Each row is where one point has got to under a steady rotation. How many ticks took it there?
The counts run from 0 to 473.
[152 102 114 135 105 131 127 126  86  83 149 132 110 145 136 150 124  46
 148 109 169 100  94  99 126 149  86  81 101 134 138 158 124 129 136 116
 145 150  66 102 121 118 118 142  99 127 156 134 117 171 156 144 132 140
  99]
399
[147 104 143 137  87 131 150 101 130  87 134 133 123 140 145 159 134  57
 154 115 151  82  76  89 162 151  99  85 104 132 114 166 141 146 145 123
 151 102  87 102 123 140 114 159 116 129 163 137 106 165 159 135 129 113
 101]
129
[148  98 141 127 131 120 139 103 122  67 150 129 133 158 127 150 122  90
 172 112  99  94  72  83 131 144 119 115 118 131 115 143 191 153 112 141
 149  97  72 103 115 140 101 136  89 144 179 139 120 153 143 154 122 104
 121]
306
[124  95 122 146 126 125 117 143 116  73 188 120 136 177 136 133 129  96
 168 112 107  99  93 123  97 145 101  95 105 130 112 140 178 144 116 125
 149 118  75 112 131 152 115 137  98 156 185 163 105 165 136 171 128 103
 112]
289
[157 114 140 114  95 121 155 105 125  92 138 138 121 127 139 147 129  61
 158 105 140  87  71  70 151 159 108  99 111 119 118 159 180 139 150 142
 141 105  92  88 148 134 120 144 110 123 174 136 126 154 162 130 107 144
 109]
135
[156 106 134 124  87 134 149  95 117 103 138 131 116 135 146 155 134  60
 150 111 150  90  73  78 156 158 101  83 104 132 117 156 156 148 146 125
 152 100  86  91 129 138 121 157 112 131 160 137 107 159 164 132 125 121
 108]
130
[131 119 117 129 124 123 137 120 123  65 154 131 118 157 130 159 130  44
 154  99 155  79  91  85 119 142  97  92  93 124 122 153 114 143 132 143
 154 137  97  99 118 122 138 118 105 115 171 133 112 170 169 138 140 128
  89]
436
[130  83 128 148 134 116 132 112 113  65 147 124 118 153 129 171 118  84
 178 100 132  91  72  67 137 140 115  97 127 128 124 158 155 175 132 132
 151 109  74 104  94 128 114 136  90 134 157 135 125 139 148 140 126 109
 119]
66
[129  83 121 136 132 115 129 115 104  75 151 121 119 145 134 172 117  88
 174  96 132  98  70  61 130 146 114  97 126 124 124 146 170 174 136 134
 153 105  71  95 102 128 120 138  89 139 155 133 130 131 152 135 119 121
 120]
67
[132  94 106 133 148 122 111 146  97  82 170 114 127 153 127 152 115  76
 166  95 140  96  98  89  99 143  97  91 125 137 145 151 153 147 121 116
 149 132  51  92 125 131 133 143 101 152 161 158 114 167 155 141 127 126
 111]
55
[153 113 124 143  81 120 167 113 134  74 132 132 113 149 151 146 141  49
 153 100 140  94  61 101 154 145 107  98 103 125 134 161 150 145 162 132
 131 112 107 123 140 129 101 131 114  94 167 119 130 169 151 138 120 151
 120]
170
[116  80 122 151 123 117 119 171 118  79 176 118 136 141 145 153 126  93
 170 109 149  95  80  95 123 157  94  85 124 119 136 159 156 160 151 117
 140 124  66 107 138 150 127 152 110 139 161 171 125 142 147 147 110 134
 116]
81
[115  93 131 130 123 123 120 131 118  92 166 122 129 139 139 167 122  75
 158  93 153  79  95  78 124 155  93  81 125 134 127 158 161 153 141 110
 150  95  69  94 141 142 134 165 110 149 154 163 116 155 163 125 125 116
 111]
89
[160  93 143 140 109 121 145 130 101  68 134 143 114 135 141 145 124  63
 167 120 147  97  71  94 149 154 102 110 117 120 133 172 151 131 138 135
 127 147  69 113 112 115  83 132  91 113 169 127 139 153 141 151 113 149
 117]
377
[153  88 143 137 113 119 150 127 122  81 131 129 129 142 147 143 124  70
 159 110 125  96  74  93 153 148 106 110 132 141 145 162 166 150 125 116
 132  98  43 125 130 132  90 159 102 138 164 145 132 167 142 149 122 128
 133]
338
[136 104 114 130 117 115 140 130 107  70 149 142 109 130 140 161 127  56
 167  91 157  87  78  71 122 153 102 104 111 109 132 150 161 142 157 149
 128 137 101 100 136 111 119 115  96 101 166 123 148 141 153 127 106 165
 108]
413
[121  79 117 150 112 128 113 145 100  95 178 119 124 143 144 157 124  93
 163 109 154 101  83  89 124 156  90  72 117 126 127 149 158 159 145 108
 154 114  67 103 132 146 131 160 106 149 154 162 111 136 148 143 118 116
 107]
84
[107  97  92 164 121 121 129 159 129  69 188 107 129 185 146 140 137  82
 159  85 116 105  83 128  96 129 102  87 104 129 138 136 163 160 143 115
 137 104 101 137 137 141 119 131 107 128 168 152 113 168 139 160 130 121
 124]
254
[128 100 140 129  98 123 127 140 117  91 179 139 131 126 147 148 133  88
 164 111 147  88  88  87 129 169  92  87 108 109 109 155 186 137 158 125
 145 118  87  83 156 148 124 149 116 133 172 161 123 137 154 138 100 140
 101]
114
[138  89 147 149 104 128 121 155 102  76 170 144 132 139 147 138 128  78
 160 120 141  94  93 118 124 153  89 100 124 121 139 168 173 118 141 109
 124 134  60 115 147 130  86 155 102 133 173 158 128 157 131 157 108 140
 115]
355
[110  83 110 152 129 120 102 136  82  76 187 124 115 156 135 165 122 101
 175  90 133 104  86  98  96 138  98  89 121 117 134 144 176 155 143 111
 148 120  85 101 120 121 115 134  92 142 152 145 126 131 135 147 108 122
 116]
46
[127 101 119 149 126 112 115 151  97  55 181 138 123 165 139 141 136  79
 173  85 108  98  90 126  88 128 107 114 123 120 149 150 178 126 136 122
 129 138  88 121 138 113  90 118  96 126 173 139 135 157 126 157 109 144
 124]
10
[126  88 136 146 138 115 126 120 123  58 159 129 127 144 133 171 117  92
 184 104 132  84  75  71 127 149 116 105 124 117 115 158 165 164 136 141
 149 120  82  99 102 128 108 129  91 128 163 141 131 127 147 140 116 121
 110]
70
[127 106  93 164  95 115 153 141 125  61 169 121 110 170 149 141 142  67
 159  86 126 104  69 125 113 130 107  96  99 115 138 144 158 154 164 129
 126 121 125 138 141 123 106 114 107  91 169 123 131 160 135 154 118 150
 127]
212
[125  93 105 145 131 116 115 132  95  77 166 118 118 164 139 157 126  65
 155  69 125  95  92 104 103 123  98  96 133 142 166 149 154 144 134  99
 140 101  67 121 122 111 108 142 101 141 147 135 126 177 145 143 132 118
 131]
22
[129 115 127 134  71 135 137 123 110 102 170 138 116 137 154 145 146  63
 149  97 156  88  89 114 131 158  89  77 100 119 125 156 172 125 167 108
 139 106 106 103 167 136 114 154 122 122 160 142 115 162 154 136 106 138
 106]
152
[150 117 114 132  74 124 163 111 114  88 143 135 107 144 150 148 142  54
 155  91 137 101  65  97 141 152 108  96 100 113 131 147 177 139 169 131
 130 106 119 109 150 123 105 129 109  99 168 114 133 157 148 134 107 155
 122]
173
[164 120 117 127  83 126 167 125 125  87 128 127 115 145 146 133 137  36
 142 102 149  96  71  99 150 146 102  93 103 133 139 159 147 137 152 130
 129 122  86 108 153 133 117 142 120 112 170 130 120 188 161 137 126 156
 121]
165
[159 105 136 118 115 128 137 100  90  87 140 143 113 131 131 158 119  56
 156  97 149  90  91  82 133 151  96 100 119 132 133 155 169 125 125 123
 136 121  62  89 127 112  97 149  93 131 161 125 131 167 153 133 120 131
 115]
370
[163 110 143 125  89 126 159 111 117  81 140 147 116 131 136 145 135  68
 168 127 139  96  65  84 149 163 111 100  98 116 104 160 173 137 146 150
 144 132  94  83 133 140 111 131 106 115 181 135 119 149 154 145 107 143
 102]
138
[149  97 146 134 126 119 147 132 137  68 139 128 133 139 134 152 120  74
 170 126 140  86  68  74 154 154 110 104 118 129 118 170 145 159 133 145
 142 129  63 101 112 145 122 148 107 129 175 156 120 152 156 140 125 123
 105]
99
[136 104 126 143 111 118 138 130 109  56 158 148 112 144 135 157 132  62
 174 107 157  91  79  90 119 150  99 100 100 107 119 157 144 139 149 150
 134 157 105 101 117 114 110 113  94 100 169 125 138 137 147 146 112 154
 100]
415
[127  78 109 158 136 106 126 158 103  60 161 122 121 151 141 150 123  90
 176  92 121 108  66  95 115 138 113 107 131 122 154 153 165 164 146 123
 134 128  67 128 118 122 106 125  97 123 159 143 143 137 133 154 113 145
 134]
39
